Each path below is one point turned by a fixed rotation once a step. After each direction that follows a path, write how fast that rotation turns it, in degrees each step (0 if it stays still).
Each turn is a multiple of 5 degrees from 10 to 175, or 0.
Each row of a path follows its step; steps can be skipped.
Path 1:
step 0:   8 -20 -15  -9   5  -1 -14  -9  -2   1  11  11  14  -2   0   5 -18   2   2 -15 -18 -13 -18 -16 -10  -3 -15   3  -2   7 -10   9  -5  12  23  15  17  -2   0   7   9 -27  -2  -1 -11 -26   0 -17   8 -13   2   1   4   4  -5
step 3:  -4 -12  -2 -18  20  -9  -6 -21 -26 -13  -9   1   9   0 -14  16 -33  11  -8  -2  -7   0   0 -14  15   0  23   8  -5 -21   5 -11  -4  -5   6   9   5   5  -2  -2 -15  -2 -10  -4   4   3   0  -3   9 -13   5   5  15  12  13
step 10:   8 -16 -15   5  -5  15 -27  -6  -9  -1   6   3  20  -4   9  -4 -11  10 -15 -20  -4   1  -5  -6   0  -2   1  19  -8   0  -7   9   7  13 -18  20  -5  -4   8  -2  -9   3  -7   6  17 -24   5 -13  -8   1  20  14  15 -12  14
step 11:  18  -7   0   4 -27  14  16 -22 -11 -24   0 -16  -3   2   5  -5 -15  -3 -22   5   3  10  21  -3   0  -5   8  -3  -8  -7  15  -6  -5  27   6  -3   6   0 -16 -11 -11 -18   9   8  15  -5  -3   7  14  -2   2   2  -9   1   3
step 12:  10 -19 -16   8  11   6  24   6  -4 -14  -3 -19   7  13   2   0   3  -8 -14  -3   9   0  -8 -25 -10 -11  -9  10   2 -20 -13  -2  -3  -1   7   5  22 -13 -10  -4  -9  11 -15   2 -18  -7  11   3 -21   1 -12 -14   5 -10   5
step 13:   0  -2   2 -19  21  -8  -3   3   3 -17   0   1  15  13  -9 -20 -22   6  -4 -10  -4  -1  -5 -18  13   7  -5   2  -5  -6   3   6   5  13 -13  -4  24   7  -5  -5  -6  18   3   8  -4 -20   4 -25  26  -9  -1  18  -1   9 -10
step 14:  -5  13  15  -3   4  -6  10  -1  18 -12  10 -18   2  -2  -9  19  -7   0   8  14  12   3  13   1   1 -19   8   7   7  -9   3  20 -14  17  -2   1  26  10 -26   5   4   9  15 -12  -2  -4 -12  21  12   8   2   9   3 -21   0
step 15:  -3   5  -1   4  25  12  -6  -9   4  -8  -5 -10   0 -25   0  10  -1   3   2   6 -12  17  -5 -16  -5  -4  -9   6  26  -4  -8  -4  -4   7   8  24  -4  -1  10  -8   0  28  -5 -15 -27 -16  -9  -2 -14 -15  12  10  -4   2   6
step 17:   6   0  -2  10   7  19 -13  17  -6  11  16 -29   0   3  23   5   2 -12  13   0  20 -13  13   3 -12 -11   8  14  -7  15  -4  13 -12  -6  13  18   9  -8 -16  -4 -12  -2   9   2   6  -2 -13  -1 -16  -2  14   7   6   1  15
step 18:   6 -13   0   6   5  -3 -23   3  -9 -34  -4 -11  -5 -21   5  -9   0 -11 -18 -17 -10  -2  22 -28  -8   4   3   1   3  18  22   0  17 -13   2   1   0 -10   6 -15   3   5   2  -2   5  -6  -3   2   0 -19   5  -2  -9   9  -2
step 21:  31  -3   1   6 -12 -16   4  -9   2 -25  -8  15 -13  11 -14  -3  -2 -10 -11   6   1  12  11   9 -12 -17  13   7   5  -9  24   4  11  16  -3   4  15  10   7   3  -5  25   1 -10   5 -15  -5   0   7 -12  -3 -10   3   5  -5
Directions:
 -1   0  -2  -3  -6   2  -1  -1  -2   2   2   2   3   3   1  -2 -10  -2   6   0   1  -8  -6  -2  -1   2   4   6  -3   0  -3   3   1   0   2  -1  -1  -3   5   2   0   5   2   2  -1   2  -5   3   6   2   1   3  -1  -2   2 : 110
 2  3  5  1  7 -1 -4 -3 -5  0  9  2 -2 -1  0  1 -1  7 -4 -2  4 -3 -3  0 -1  4 -2 -3  1 -2  0 -6  0 -1  3  3 -2 -4  3  1  2  3  3  8  0 -7  1  3  0 -2 -1  2  1  1  1 : 145
-4  3  0  1  3  5 -4 -2 -3 -1  3  2  3  3 -2  0  0  3 -4  1  2 -4 -4  2  4 -3  2 -1 -1  6 -1  7  0 -1 -1  0  2  4 -4  8 -5 -4  0  0 -1 -1  4 -6  3  6  5 -2  5  5 -2 : 110
 1 -2  6 -6 -6 -1 -3 -5 -3 -1 -1  4  1  0  1  0 -2  2 -1 -7  0  3  5  1  3  2  1 -7 -1 -4 -1  2  4  1  4 -2  2 -1 -1  2  1  2  3 -6  1  0 -6 -5 -1 -2 -5 -1  3  5 -3 : 140
 2  3 -5 -5 -1  0  0 -1  0 -2  3 -5 -1 -1  7  1  2 -2 -4  3  7  0 -2 -5 -1 -3 -1 -6  6 -1  1  5  6  1 -1 -4  0 -2 -2 -3 -3  7  1 -2  3  1  2 -4  2  0  4  5 -1 -3  2 : 10
 5  8  4  1 -5  3  2  1 -4 -6 -6 -1  3 -6  2 -1  0 -5  3  0  5  0  0  2  1 -3 -1  0  1  4 -1 -4  3  0  0  5 -1  3 -5  1  0  1  8  3 -2 -1 -1  5  1  0  1 -6  2 -1 -1 : 115
